One turn sends every row of this set to another row. A few are shown first. Where does it send the rows asked after them?
Sekov: -0.82 -2.13 +1.54 +1.23 -1.36 +2.89 +0.12 -0.34 -1.65 +1.11 +1.32 +0.69
tapib: -2.33 -1.17 -1.21 -0.49 -1.23 +1.55 -0.16 +0.54 -0.79 +2.88 -3.01 -0.59
rumot: -2.41 +0.66 -1.28 +0.25 +0.11 -2.43 +2.84 -0.65 -1.02 -0.66 +0.40 +1.22
Sal: +0.01 -0.59 -1.87 -2.24 -0.70 -0.52 -0.78 +0.76 +1.68 +4.29 -1.67 -0.77
tori: +2.00 -0.01 -2.05 +2.95 -1.37 +2.66 -0.48 -0.21 +1.37 -2.55 +1.42 +0.94
lidu: +0.35 -2.52 -2.50 +0.33 -0.13 -1.96 -0.43 +0.66 +0.55 -3.54 +1.73 -1.22
Mezut: -0.84 +1.50 +0.74 -0.92 -0.92 +0.76 -1.47 -1.90 -1.12 -0.31 +3.60 -1.27
gos: -0.27 -2.87 +1.83 -0.71 +0.77 -1.33 -2.27 +0.45 +1.40 +1.52 -0.65 -2.46
Tebe: -2.24 +0.66 -1.03 +0.11 +0.10 -2.42 +2.89 -0.66 -1.30 -0.47 +0.33 +1.35
kes: +1.65 -2.63 +0.96 +0.06 -0.18 -2.08 +0.04 +2.11 +2.24 +1.17 +1.53 +1.45
Gupam: -0.08 +0.29 -1.62 -0.02 -0.72 +1.41 +1.83 +1.17 +3.57 -3.80 +1.34 +0.11
zak: +0.27 -1.07 -3.77 +0.26 -1.73 -0.49 -1.73 +1.92 -0.66 -1.93 +1.54 +1.52
biba: +1.27 +3.02 +0.38 +1.50 +0.30 +0.45 -3.42 +0.71 +2.17 +2.07 -0.71 +0.02
sufel: +0.34 -2.54 +0.32 -1.33 +0.03 -0.19 -1.65 +0.69 +2.44 +2.66 -1.43 -3.04
kino: +1.82 +2.69 -3.43 -1.21 +0.90 -1.84 -1.99 +0.23 +1.60 -0.09 +0.97 +0.72
zas: -2.32 +2.60 +1.39 +2.13 +0.76 +0.03 +1.30 -1.57 +0.60 -0.75 -1.33 -1.72
num: -0.29 -0.72 +0.18 +1.86 -1.07 -1.90 +0.46 -1.74 -1.48 -1.68 +3.02 +0.01
sil: +1.90 +0.59 -1.48 +3.10 +0.92 -1.61 +2.34 -0.19 +1.48 +0.52 +0.42 +2.12
tovap: -2.59 +0.38 -3.04 -2.16 -1.30 +1.60 +1.78 -0.30 +1.20 +0.41 -2.14 -1.74
Fil: +2.32 +1.09 -1.67 +1.91 +0.73 -2.36 -1.58 -2.41 -0.41 -0.28 +1.86 -0.25
Sesu: +1.19 -2.78 +0.81 +0.13 -0.19 -2.18 -0.02 +2.30 +2.24 +1.18 +1.59 +1.32
budol: +1.39 -2.88 +0.35 +2.30 -1.96 +0.36 -0.99 +0.58 +0.18 -1.06 +2.72 +1.04
nuse: -0.31 +0.31 -1.72 +0.25 -0.75 +1.44 +1.60 +1.42 +3.72 -3.63 +1.46 +0.29
Reda: +0.74 +2.57 -0.05 -0.94 -0.82 +0.79 -1.23 +0.54 +3.50 +3.61 +0.04 -0.94
lunu: +2.19 -0.43 -3.14 +3.36 +0.78 +0.56 -0.71 -1.81 -0.65 -0.90 -0.96 +0.60
Zofu: +0.51 -0.11 -1.45 -2.82 -1.13 +0.86 -0.61 +1.09 +4.62 +1.48 +0.03 -2.26
zopu: -1.62 +2.56 -0.91 -2.35 -1.54 +0.19 +1.97 -0.44 +3.11 +1.69 +0.45 -1.39
lasi: -1.42 +1.84 +0.69 +0.13 -1.34 +1.47 -2.56 +0.92 +2.18 -2.72 +1.13 -2.32
Resu: -0.11 -2.45 +2.48 +1.26 +0.81 -1.28 -2.30 +0.58 +1.06 +1.00 -1.17 -2.15
lapun: +0.79 -2.75 -3.66 +0.48 +1.12 +0.39 -0.18 +0.99 +0.00 -0.90 -2.81 +0.70
Pevid: +0.50 -2.71 -3.90 +0.85 +1.16 +0.38 -0.08 +1.15 +0.19 -0.73 -2.88 +0.77
nipo: -2.16 +1.58 +0.13 -1.56 -1.78 +2.07 -1.80 +0.78 +2.19 -2.05 +1.38 -1.86
fev: -2.45 +1.83 +0.66 +0.87 +1.32 +0.00 +2.10 -2.31 +1.05 -0.29 -1.66 -2.04
vikom: +1.78 -1.30 -1.10 +1.94 +1.38 -2.75 +1.69 -0.52 +2.44 -1.89 +1.33 -0.85
nuv: +0.66 +0.53 -1.32 +1.61 +1.65 +3.19 +0.47 -3.07 +0.18 -1.01 -0.82 -1.90
vaba: +1.78 +2.69 -3.43 -0.89 +1.00 -2.15 -1.86 +0.39 +1.82 +0.12 +0.94 +0.68
Sas: -2.22 -0.69 -0.40 +1.87 -0.67 +2.09 -1.59 +1.02 -1.40 -0.12 -3.13 +0.00
Bog: -2.11 -1.13 -0.78 +0.83 -0.84 +2.86 -0.87 +1.04 -0.87 +1.28 -3.14 +0.63
ful: +1.47 +2.99 -0.12 +0.28 +0.61 +1.03 -2.30 +0.14 +3.21 +2.70 -0.74 +0.04
vodok: +0.85 +1.35 -3.12 +2.01 -1.15 -0.15 +0.47 +1.31 -0.20 +0.08 +0.80 +3.45
rono: +2.58 +0.03 +0.50 +1.51 -0.08 +4.05 -1.24 -0.32 +2.35 +0.87 +1.33 +0.01
Zibo: -2.08 +2.20 -1.30 -2.26 -1.88 +1.82 -0.92 +0.20 +2.45 -0.76 +0.42 -2.95
noni: +1.47 -1.01 -0.52 -0.04 +1.80 -0.18 -2.69 -2.53 -1.35 +1.37 +0.35 -2.13
sifi: -1.58 -2.53 -0.40 -1.41 -0.82 +0.21 +2.38 +0.36 +1.80 +2.52 -2.01 -1.43
zun: -2.66 +0.82 +0.09 +0.08 -0.28 +1.10 +3.05 -1.42 +1.76 +0.64 -1.66 -2.50

Mezut turns into -> nuv
zopu turns into -> tovap
Resu turns into -> biba
Where do these go?
tapib turns into -> sufel
rumot turns into -> Pevid
nipo turns into -> fev
num turns into -> lunu
vodok turns into -> lidu
kino turns into -> Gupam

One turn sends every row of this set to another row. A few are shown first. Where does it send the rows asked after them?
Bomat: -1.27 +0.86 +0.14 +1.29 +1.35 -1.62 +1.85 -4.23 +2.00 +0.62 -0.30 +0.57 -1.16 +0.67 +2.63 -1.50 +2.45 +1.91 -1.42 -1.43 -0.19
zame: +2.01 -0.24 +4.41 -0.37 -0.42 +1.72 +0.83 +2.11 +2.20 +0.26 -4.77 -0.35 +3.16 -0.50 -0.73 -1.75 +1.06 -1.41 -1.06 -0.81 +2.24
led: -0.28 +0.21 -1.58 +0.58 +0.66 -2.48 -1.53 -1.45 +2.91 -1.27 -4.90 +1.69 +0.33 -0.21 -0.68 -2.45 +3.12 -1.00 +1.14 -4.01 +2.32
rosu: -2.02 -1.16 +0.45 +1.33 -1.93 -2.09 +1.85 -3.46 +2.71 -0.70 +1.16 +3.88 +0.05 +1.23 +0.17 -0.87 +1.93 +3.13 -1.38 +1.00 +1.64
Petim: -0.45 +0.91 -0.83 +1.88 +1.98 -0.48 +2.25 -1.81 +0.67 +0.60 +0.00 +0.07 -1.77 +0.57 +1.53 -0.92 +1.93 +1.54 +1.90 +2.57 -0.21
memop: +1.55 -1.26 +2.40 -0.11 -2.63 -0.37 -2.44 +1.17 -1.74 +0.50 -3.30 +2.03 +1.90 -0.32 -1.79 +0.96 +3.26 +2.88 -2.69 +1.88 +3.73
Vire: +0.97 -1.01 +3.28 +0.21 +0.58 +2.06 +1.25 +1.26 +3.55 -0.89 -4.72 +1.63 +3.89 -0.78 -0.18 -1.35 +0.80 -1.21 -2.55 +0.43 +2.56
Ror: -2.45 -0.52 -1.54 +1.09 -1.68 -0.56 +0.16 -2.00 +3.09 -1.61 +0.67 +0.94 +0.50 -0.31 +2.19 -1.42 +1.18 +1.42 -0.31 +3.02 +0.08
vin: +1.76 -0.27 +4.24 +0.60 +2.03 +1.55 +2.53 +1.34 +2.11 +0.01 -5.40 +1.25 +2.34 -0.01 -1.30 -0.47 +0.94 -1.05 -0.76 +0.35 +2.17
rala: +0.28 +0.30 +0.53 +0.21 -5.05 -0.80 +0.87 -1.64 +0.80 +1.51 +2.46 +1.69 +0.31 +0.38 -0.53 -3.42 +2.98 +2.57 -1.08 -0.32 +2.00
vusir: +0.28 -0.57 -0.41 +1.36 -2.88 -0.54 +0.95 +0.18 +0.44 +0.48 +2.48 +1.58 +0.13 +0.62 -0.07 -1.96 +1.84 +2.37 +2.42 +3.18 +1.94
petus: +1.79 -1.32 +4.31 +0.43 -0.26 +1.89 +1.54 +2.28 +1.62 -0.53 -3.90 +2.18 +3.64 +0.19 -1.47 -1.22 +0.62 -0.34 -0.44 +0.45 +3.87
bosok: +0.34 +0.44 -2.38 +0.09 -2.64 -0.64 -1.41 -0.56 +2.01 -0.82 -3.76 +3.38 +1.27 -1.11 -2.90 -4.08 +3.59 -0.78 +0.06 -2.44 +3.60
Nes: -0.28 +2.32 +1.63 +0.52 -1.75 -0.18 +2.06 -2.96 -1.83 +1.49 -0.17 -0.30 -2.19 +0.80 -0.16 -2.54 +2.79 +2.36 +0.66 -1.53 +0.94
Datep: -0.47 +1.88 -0.28 +0.03 -3.02 +0.19 +0.01 -0.92 +0.14 +0.57 +0.17 -2.46 -1.25 -0.44 +0.90 -2.70 +2.00 +0.94 +1.65 +1.35 -0.44
lipe: +1.20 -2.13 +0.77 +0.66 +0.42 -1.08 -2.47 +0.25 +1.21 +0.33 -3.30 +2.50 +2.74 -0.58 +0.79 +1.44 +3.37 +2.32 -4.73 +1.76 +2.74
Rese: +0.54 -0.79 -1.89 +1.25 +0.38 -2.77 +0.06 -0.83 +3.28 -0.72 -3.77 +5.00 +0.57 +0.37 -3.31 -1.79 +3.44 -0.06 +1.22 -1.47 +3.42
Nifoz: +0.53 -0.30 +1.98 +0.58 +2.40 -0.90 -1.39 -0.83 -1.08 +0.27 -5.74 +0.80 +0.25 -0.15 +0.22 +2.35 +3.20 +2.23 -2.99 +1.04 +1.71
Kar: +2.87 +0.32 +2.02 -0.22 -0.17 -0.12 -2.39 +1.06 -1.99 +2.37 -4.07 -0.86 +0.97 -0.80 +0.08 +0.19 +4.07 +1.77 -2.86 -0.16 +2.15
kitev: +1.17 +0.76 -1.21 +0.94 +0.47 -0.80 -0.29 -0.39 -0.41 -0.30 -3.90 +3.01 -0.05 +0.20 -2.29 -3.19 +3.40 -0.12 +2.68 -3.56 +4.24

Rese turns into -> led
lipe turns into -> Nifoz
Ror turns into -> Petim
Where do these go?
petus turns into -> Vire
rosu turns into -> Bomat

One turn sends every row of this set to another row. A few are shown first. Where does it send the rows asked after them?
zeg: -0.39 -1.13 -0.62 +0.54 +1.64 +2.00 +2.00 -4.15 +0.82 -2.90 -1.65 +0.41 -0.06 +1.75 +0.02 -2.98 +2.75 +2.75 +0.78 -1.33 +2.38 -1.18 +1.70 +2.14 +2.94 +1.60 +2.66 +5.25 -0.47 +0.12
Palo: +4.80 +0.38 +0.05 -1.36 +2.30 -3.54 -2.11 -2.49 +1.48 +0.29 -3.23 +4.55 -0.29 +0.13 +0.87 +1.21 +1.42 +0.76 +1.21 -2.27 +0.25 +0.24 +1.54 -0.28 +3.10 -3.29 +2.15 +5.08 -1.93 -1.60
Fozeg: +3.38 +3.82 -1.19 +0.01 -2.02 +1.66 -1.43 -4.18 -2.13 +1.83 -1.88 +1.63 -1.64 -0.80 -3.85 -1.30 +4.57 +2.94 -2.30 -0.99 +1.73 +1.42 -1.03 -0.16 +1.66 -0.07 -0.86 +5.27 +1.13 -1.46
Dogo: +4.21 +3.61 -1.06 -1.55 -0.55 +1.44 -1.01 -5.37 -2.22 +0.81 -0.38 -0.73 -2.54 -0.38 -0.31 +0.98 +1.39 +3.93 -1.41 -1.11 +2.61 +2.11 -0.09 +2.31 +1.29 -0.12 +0.09 +4.90 +1.11 -2.68
gam: +2.49 -1.93 -0.74 -0.83 +4.30 -1.63 -1.60 -1.40 -0.43 -0.56 -3.61 +1.16 -0.55 +1.67 +0.48 -1.03 +3.59 +2.99 +1.52 -1.09 +3.42 +1.15 -0.87 -0.61 +2.71 +1.99 +1.09 +5.49 +0.69 -0.36
Saf: +2.09 +2.18 -0.17 -0.77 +1.67 +1.55 -0.71 -3.93 -1.13 +0.22 -0.88 -2.74 -2.43 -1.32 +0.25 +0.68 +0.73 +2.64 -0.92 -1.88 -0.96 +2.39 -0.03 +3.58 +3.09 -1.39 -1.86 +2.78 -0.20 -3.99
moter: +1.65 +2.76 +0.02 +0.46 +2.85 -0.84 +1.09 -5.16 -0.69 +0.33 -2.16 -0.58 -2.12 -2.82 -2.21 -0.13 +2.57 -0.76 -1.79 -1.76 -1.83 +0.70 -0.63 +1.79 +3.45 -1.98 -2.75 +3.91 -1.59 -4.43
vipok: +1.25 -1.77 +0.00 +0.59 +3.07 +1.48 +0.79 -3.30 +0.15 -2.58 -3.27 +0.75 +1.07 +2.17 -1.63 -2.46 +4.85 +2.84 +0.68 -0.06 +3.06 -0.67 +0.19 +0.33 +0.46 +1.71 +1.52 +6.62 -1.43 -0.44
Sek: +2.86 +1.56 +2.68 -0.65 +0.30 +1.09 -2.03 -1.17 +3.54 -0.97 -2.47 +1.08 +1.75 +0.63 -1.67 -0.85 +3.50 +2.27 +0.13 -1.58 +0.02 +0.41 +0.57 -2.06 +0.99 -6.02 +1.51 +3.70 -1.72 -2.15
Febu: -1.02 +2.78 +0.96 -2.09 +2.51 -0.70 -0.89 +0.98 +1.34 +0.02 -0.36 -1.60 -0.48 +0.35 -1.88 -2.66 +4.27 -2.73 -3.13 -0.88 +1.71 -1.38 +0.92 -1.22 +2.29 +0.29 +1.08 +3.48 +0.40 -1.71
riz: +1.84 +1.52 +1.57 -0.89 +3.87 +1.17 +0.68 -3.94 +1.96 -2.20 -4.84 -0.69 +3.34 +1.22 -1.66 -2.08 +4.69 +0.95 -0.38 +0.07 +2.39 -1.29 -0.16 -1.56 +1.40 -1.77 +1.25 +6.95 -1.70 -2.69
gadul: +3.97 -1.20 +0.33 -1.99 +4.56 -1.95 -4.06 -2.67 +0.37 -0.77 -3.16 +2.17 +0.77 +1.24 +0.85 +1.56 +2.42 +2.11 +2.08 -1.10 +1.51 +0.76 +0.38 +0.30 +2.32 -1.71 +1.63 +4.94 -2.02 -2.31
vut: +3.35 +0.82 +0.93 -1.59 +2.23 +1.42 +2.61 -3.44 -0.41 -1.92 -2.14 +2.00 -5.03 -0.87 -3.13 -1.63 +0.16 -1.88 -0.37 +0.10 +2.89 +0.87 +0.73 -0.52 +1.98 -0.16 -2.48 +1.56 +2.15 -1.49
nife: -1.39 +2.18 +2.13 -4.46 +1.17 -2.08 +1.66 -2.75 -2.06 +1.18 -3.10 +0.68 -3.16 +2.90 -3.23 +1.03 +2.36 -1.24 -1.86 -1.94 +1.95 -0.93 +2.49 +2.57 +3.89 -0.50 +0.54 +1.50 -1.19 -0.29
kap: +1.22 +0.13 +0.97 -1.33 +0.83 +0.81 -3.24 -3.42 +2.64 -1.64 +0.39 -0.85 +0.13 +0.14 -1.28 -0.74 +2.76 -1.35 -2.10 +0.30 +0.33 +0.78 +2.74 +2.51 +1.90 -1.32 +4.48 +1.77 -3.71 -0.96
bav: +4.03 +2.01 +1.63 -2.11 +3.31 -2.99 -2.20 -3.75 +3.28 +0.14 -1.79 -1.09 -2.56 +0.25 +0.19 +0.35 +3.50 -1.13 -4.25 -0.86 +2.87 +3.00 +1.15 -0.66 +3.25 -1.32 +3.47 +5.16 +0.68 -0.09
Pok: +1.63 +2.86 +3.44 -4.05 -0.56 +0.23 +1.52 -5.06 +0.87 +0.15 -2.99 -0.49 -0.99 +1.02 -3.20 +0.94 +2.73 +0.35 -2.74 -0.05 +3.28 +3.41 +3.13 +1.21 +2.27 -0.81 +1.54 +0.53 -1.32 +2.12
Tak: +5.01 +4.19 +2.18 -2.07 +1.69 +3.29 +0.80 -4.92 -0.43 -0.53 -4.77 +0.93 -4.53 -0.10 -1.91 -1.39 -1.01 -0.54 -1.47 -0.30 +2.98 -1.22 -0.08 -0.28 +2.52 -3.28 +0.94 +2.95 +1.20 -1.29
zad: +2.30 +3.60 +4.75 -2.87 +0.92 -0.28 +0.52 -3.50 +0.17 +1.60 -4.35 +1.37 -2.59 +1.45 -3.76 +1.15 +3.62 +0.82 -3.71 -1.67 +1.77 +2.45 +2.85 +0.37 +1.89 -2.35 +0.30 +2.14 -1.36 +3.05
Ketu: +4.27 +0.03 -0.94 -2.54 -0.45 +1.59 -0.14 -4.60 -0.66 -0.82 -5.13 +3.48 -4.00 +1.11 -3.20 -1.37 -0.44 -1.91 -0.02 +0.04 +1.20 +0.24 +0.97 +1.77 +5.14 -1.75 +0.16 +2.19 +0.97 -2.73
Pilur: +1.09 +3.09 +1.98 -1.01 +1.80 +1.26 +2.24 -4.94 +3.12 -2.58 -1.94 -1.21 +1.60 +0.85 -1.07 -2.15 +3.96 +1.44 -1.12 -0.82 +4.04 -1.17 +0.39 -2.05 +1.69 -2.54 +2.19 +6.34 +0.66 -2.05
vikub: +0.65 +2.65 +3.38 -2.93 +0.96 -0.86 +0.38 -2.15 -1.58 +2.26 -5.14 +2.08 -3.42 +2.88 -3.52 +0.96 +2.84 +0.12 -2.82 -2.55 +0.18 -0.14 +2.78 +2.36 +3.32 -2.19 +0.64 +2.52 -2.29 +1.80
setaz: +3.22 +1.36 +1.75 -1.11 +1.61 +6.34 -0.22 -5.28 +0.19 -2.64 -3.22 +1.72 -2.83 +0.22 -2.98 -1.86 +0.42 +0.00 -1.10 +0.03 +0.95 +0.77 +2.74 +2.08 +3.26 -1.52 -1.60 +2.09 +0.97 -0.49
Vef: +2.32 +1.85 -0.77 -1.99 +1.25 -1.02 -0.16 -2.68 +0.43 -0.08 -2.74 +1.88 -1.15 +2.90 -0.98 -1.09 +3.13 -1.86 -3.99 -1.09 +1.10 -1.89 +3.85 +2.75 +2.16 +0.68 +3.47 +8.15 -1.72 -1.04
tiro: +0.70 -1.32 -0.45 -0.11 +4.11 -2.42 -0.67 -0.54 -0.01 -0.32 -1.54 +2.94 -2.14 +0.56 +0.71 -1.10 +2.95 +1.85 +1.37 -3.04 +1.57 +0.28 +0.77 -0.29 +4.20 +1.10 -0.37 +4.57 +1.57 +0.24
Zona: +2.79 +0.59 +2.37 -1.21 +3.99 -0.02 -2.21 -0.87 +1.83 -1.10 -3.61 -0.33 +2.27 +0.49 -0.66 -0.17 +3.09 +1.50 +1.24 -0.68 +0.64 -0.35 -0.83 -1.65 +0.38 -3.98 +1.03 +3.97 -2.99 -3.17
Muka: +2.37 -0.81 +1.54 +0.32 +1.03 +0.28 -2.45 +1.39 +1.55 +0.32 -1.51 +0.28 -3.86 +2.62 -1.75 -1.38 +4.24 +1.74 -3.65 -2.06 -0.13 +1.89 +2.03 +1.19 +0.34 -0.70 +1.75 +4.90 -0.70 +1.39
Rir: +2.73 +2.79 -1.25 +1.48 -1.16 +0.32 +0.65 -5.01 -1.40 +1.33 -3.64 +1.95 -1.37 -2.28 -4.37 -1.95 +3.89 +0.05 -1.99 -0.81 -1.30 +0.05 -0.99 +1.02 +2.16 -1.05 -0.68 +4.48 -2.60 -2.50
nateb: -1.46 +1.63 +2.39 -4.75 -0.18 -0.23 +1.39 -3.61 -0.40 -0.22 -1.67 -0.92 -1.34 +2.13 -3.52 +0.50 +2.84 -0.42 -1.64 -0.54 +2.96 +1.76 +2.84 +2.15 +3.58 +0.12 +0.43 -0.31 -0.45 +0.06
safis: +3.25 +1.26 +2.14 -1.69 +0.88 +3.04 -2.26 -3.07 -1.17 -0.90 -2.04 +3.43 -5.40 +1.32 -4.73 -0.55 +1.46 -0.11 -0.39 -1.02 +1.52 -0.85 +0.18 -0.19 +2.11 -4.25 -1.50 +1.83 +1.45 -2.35

Palo turns into -> Sek
riz turns into -> vipok
safis turns into -> Tak
Where do these go?
nife turns into -> vikub
Fozeg turns into -> Dogo
Vef turns into -> Muka

